In the data rows, the value 128 means zero.
Here are some points, each followed by its number:
[112 151 160 154 147 141 112 112 116 141 170 169 161 142 135 141 122 107
 112  77  96 129 137 139 137 138 145 151 133 132 133 104] 0
[170 137 153 150 127 128  95  90 103 122 166 184 162 181 197 198 176 129
 130  90 105 143 141 149 145 146 149 156 124 112 111  98] 1
[148 144  93  97  90  96 113 104 111 154 133 130 121 112  98 109  99 103
 107  87  84  96 109 101 103 102 107 100 137 145 147 152] 2
[201 135  77  86  95  43  77  88  98 190 152 149 138 112 102 126 112 102
  87  87  85  76 105  98 101 101  95  84 100  65  61  88] 3
[103 114 129 132 147 173 150 144 140 120 110  91 102 103  98 101 116 163
 181 255 193 114 111 108 110 108 100  96 101  66  62  88] 4
[162 146 107 107 113  82  79  92 105 126 151 184 169 176 194 203 156 126
 126  79  85 104 108 106 112 109 116 112 137 157 156 141] 5
[ 99 118 175 178 166 235 145 144 133 115 102  89  89  90  72  67  99 101
  95 104 151 148 137 136 134 132 126 128 134 154 153 207] 6
[113 135 118 126 151 207 166 162 148 110 109  88 102  94  74  88  80 101
  97  99 124 200 197 217 216 215 234 255 190 235 237 123] 7
[140 116  84  88 106  86 119 139 137 121 138 143 136 140 141 139 131 119
 116 181 210 164 136 135 132 135 122 123  98  70  68  88] 8
[ 95 119 255 251 174 227  82  98 103 120  96  89  91  86  79  82  93 100
  99  85 101 158 171 189 184 186 210 230 225 255 255 163] 9
[103 112  95 106 136 161 190 203 177 117 109  89 117  92  79  85  97 122
 124 239 253 177 143 148 146 144 132 129 101  72  67  87] 10
[133 121  84  87 107  78 125 140 137 114 116 115 123 135 143 152 139 149
 146 194 210 163 139 136 133 135 122 124 101  70  70  91] 11
[102 110 154 161 171 244 136 123 123 120 108  88 115  94  82  84 102 140
 157 255 227 130 114 114 117 113 103 100 104  65  61  88] 12
[106 112 111 114 136 145 141 140 134 117 104  86 103  90  77  87 127 122
 151 253 255 162 130 126 126 125 119 108  99  66  64  89] 13
[ 99 114  89  98 116 121 147 151 147 116 117 123 146 163 198 202 193 233
 248 162  97  93 104  94  96 100  92  88  89  65  60  86] 14
[141 124  98 103 129 115 129 119 122 123 132 143 135 132 129 128 114 109
  96  71  85  99 117 110 113 113 119 118 168 216 224 200] 15
New points follow, each followed by the numbers of its three nearest points above by angle, nearest first.
[104 130  97  93 102  87 141 154 144 144 119 129 145 152 174 185 170 182
 193 121  92  88 106  95 102  99  95  87  93  65  62  85] 14 11 3
[ 99 125 147 141 131 144 159 158 146 115 115 121 141 149 170 177 169 183
 188 127 117 147 145 148 151 147 151 154 117 102 105  91] 14 1 11
[102 117 108 114 138 152 158 141 136 118  86  88 103  93  75  81  89 104
  85  69  85 105 122 121 120 120 135 133 209 255 255 255] 15 6 9
[ 97 124 221 222 193 255 119 109 109 115 100  89  90  90  72  66 101 101
  99  76  84  97 105 102 103 102  99  99 149 196 198 255] 6 9 15
[107 117 151 158 163 221 140 138 132 114  99  89  86  89  75  57  99 101
  94  87 140 241 214 228 228 231 248 255 166 191 199 110] 7 9 6
[109 120 110 116 138 168 151 147 141 121 116 118 144 153 177 157 182 229
 247 194 103  81  98  98  98 100  95  84  99  62  58  92] 14 4 12
[ 98 125  91  89 103 110 185 192 169 112 121 141 158 183 224 228 217 229
 246 149  97  93 105  97 104  99  96  87  93  64  61  82] 14 11 4
[108 135 255 241 167 177  94  83 104 117 108  86  90  90  78  72 102 101
  89 121 157 159 149 158 150 152 159 167 178 233 232 183] 9 6 7
[107 114  93  94 102 141 243 227 203 118  87  89 101  93  75  75  91 101
  82 163 255 240 190 191 191 187 177 180 111  81  84  87] 10 13 8
[164 156  89  88  78  55  90  82  98 176 156 154 126 124 112 115 113 105
 110  80  84  94 104  95  97  96  99  87 106  66  67  80] 3 2 5
[104 115 117 126 153 200 202 191 162 117  94  88 108  92  73  86 100 101
  91  78 116 201 199 214 211 212 236 255 198 238 246 127] 7 9 6
[120 144 113 115 125 128 127 124 126 119 107 106 120 131 140 133 149 182
 196 156  97  84 100 100 101 101  95  87 109  99  96 149] 14 4 12
[114 123 153 147 129  89 132 141 141 127 174 184 152 171 176 172 146 119
 107  88  84  94 108  98  99  99  96  93 109 108 102 150] 5 1 0
[110 134 197 177 127 105  57  79  99 200 158 129 128 107  93 100  99  97
  84  99  85  82  99  89  97 100  92  87  96  66  63  93] 3 2 0
[104 114  81  88 122  80 184 182 168 116 116 105 146 127 144 131 166 218
 255 218 117 100 108  96  97 101  92  84 100  63  72  89] 14 4 11
